Named turns come first, each shown by rows before and after it. Which turns, in which order, take the first row of each pair that follows to the second? Write the first one first, as in the answered first pair.
turn z317:
10	-8	0	4	8	-1	4	15	-9	-7 |-> 15	-9	1	7	7	1	2	13	0	3
-9	-4	-8	-11	0	-7	-3	-4	5	4 |-> -11	-4	-8	-12	1	-7	-2	-2	2	0
-2	11	4	-5	3	2	-1	-6	-12	-5 |-> 2	10	7	-4	4	0	0	0	-12	-8
turn z800:
4	-2	8	-2	-1	2	6	11	17	-7 |-> -12	3	2	-14	1	-10	7	-7	2	-7
-7	4	-3	1	-1	3	-4	-8	-5	-1 |-> 2	2	0	7	-2	10	-5	2	3	-1
14	-11	4	1	3	-12	8	12	9	-3 |-> 1	-7	-1	-9	6	-24	9	-4	-3	-3
turn z477:
-7	16	-5	0	0	4	8	-19	-7	-7 |-> 1	12	-13	6	-7	12	2	-17	4	0
20	-16	-4	12	3	-7	1	11	-4	-5 |-> 16	-13	1	8	8	-13	5	9	-11	-10
-15	-6	0	-19	9	-12	12	-6	2	11 |-> -11	-10	-13	-14	1	-6	3	-11	7	19
Pairs:
Between the rows of a pair lie two turns.
5	-3	-10	10	10	-11	3	-7	-23	15 |-> 20	-8	2	16	7	5	5	19	4	10
z477 z477
8	0	9	0	-3	0	5	9	15	16 |-> -8	8	0	-8	-8	4	1	-8	7	18
z317 z317
8	8	-2	13	-2	3	3	-4	-12	4 |-> 10	7	5	13	0	6	6	5	-6	1
z477 z477
-17	7	-2	-10	3	-5	0	-12	-10	4 |-> -8	0	6	-6	9	-10	7	6	-14	-13
z317 z317
-12	20	13	-10	-2	-13	11	-10	-3	6 |-> 6	15	20	3	-4	0	11	10	16	7
z800 z800
-25	-4	9	-24	-5	-14	6	-5	8	-2 |-> -26	-7	-5	-23	-9	-14	-1	-9	0	-5
z477 z317
-5	-14	4	-15	-1	-7	-6	12	33	-7 |-> -14	-6	12	-22	6	-14	1	5	24	-10
z317 z477
8	-3	7	11	3	7	2	18	-13	-23 |-> 20	-4	8	20	1	11	-4	15	10	4
z317 z317
3	10	11	1	3	3	14	-3	-5	-12 |-> 14	6	2	12	-3	12	7	1	0	-5
z477 z800
-11	6	4	-9	6	-4	3	-17	2	16 |-> 8	0	9	4	4	9	1	4	18	15
z800 z800
-4	5	6	9	-2	-2	-5	-4	10	14 |-> -5	6	6	7	-5	3	-4	-2	12	11
z317 z477
-4	5	-5	-1	-10	10	-3	-1	21	13 |-> -9	8	1	-6	-9	13	2	5	19	1
z317 z477
9	-1	-2	7	-4	11	-5	5	-10	-7 |-> 8	0	6	5	1	9	0	8	-10	-10
z317 z477
-2	-7	9	-5	-6	3	2	2	12	-15 |-> 0	-6	8	-3	-7	5	0	0	18	-8
z317 z317
1	-8	-21	14	-4	-10	-8	-1	-15	-8 |-> 10	-13	-14	18	-4	-5	-6	13	-4	-10
z317 z477
-4	7	1	2	-1	14	2	-1	-10	-11 |-> 5	3	7	7	2	12	4	8	-5	-11
z317 z317
0	-12	-16	4	7	-21	1	-3	-26	-14 |-> 18	-22	-15	15	-4	0	-6	19	5	-10
z477 z477
15	5	-12	-12	0	-10	-7	-1	12	11 |-> 4	9	-17	-18	-2	-9	-7	-8	1	4
z317 z317
-2	-4	-24	-10	-26	20	-10	-10	27	8 |-> -17	10	20	-27	2	1	23	6	9	-24
z477 z477
-15	9	5	-13	-3	-12	4	1	4	-9 |-> -15	6	-6	-10	-5	-16	-2	-8	-3	-3
z317 z477
13	-5	-13	6	-16	5	-15	10	2	-10 |-> 18	-3	5	7	-8	3	-5	19	12	-11
z477 z317
9	-7	18	9	-7	3	11	21	17	4 |-> -4	1	7	3	-15	10	3	-4	20	23
z317 z317
-5	20	10	9	5	3	11	-34	-14	11 |-> 3	11	-9	16	-8	14	-3	-34	-9	16
z317 z477
-7	-15	-14	-12	-2	-23	-8	-5	-7	-4 |-> 2	-21	-18	-6	-6	-18	-13	4	2	-3
z317 z477
-10	29	3	-3	4	25	5	-20	-8	17 |-> -12	27	-3	-5	-1	32	1	-15	-9	8
z477 z317
12	-13	-3	4	-5	3	-1	8	11	-1 |-> 4	-8	-11	0	-9	7	-5	-5	11	8
z317 z317
-14	9	11	-9	0	15	7	-5	11	6 |-> -19	10	4	-11	-1	12	4	-12	2	4
z317 z477
2	-3	8	-10	6	-4	12	17	-3	-17 |-> -6	-1	8	-17	7	-17	12	1	-3	-5
z317 z800
14	1	2	15	-4	14	-4	13	3	0 |-> -2	10	6	5	7	-3	4	-3	-23	-6
z477 z477
-11	-2	-19	-8	-9	3	-8	-10	1	-5 |-> -5	-6	-12	-7	-3	-1	-3	6	-6	-22
z317 z317
-6	8	-16	-1	-15	5	-13	-19	-4	15 |-> 13	2	-5	12	-14	21	-11	12	10	3
z317 z800
3	-1	2	3	5	-2	-15	3	11	9 |-> 0	2	8	0	6	1	-11	6	14	5
z317 z477
-10	6	-7	-4	-1	5	0	-11	-15	4 |-> -2	0	-15	2	-6	9	-6	-6	-12	3
z317 z477
-4	5	13	-5	-2	22	1	-2	17	4 |-> -14	9	13	-11	1	18	4	-8	6	-1
z317 z477
-13	-1	4	-7	9	-3	9	-10	8	-12 |-> -7	-6	-11	0	-2	5	-3	-14	17	-1
z477 z477
13	8	-2	17	-2	13	-2	-12	0	30 |-> 13	8	3	14	-7	27	0	1	10	20
z317 z477
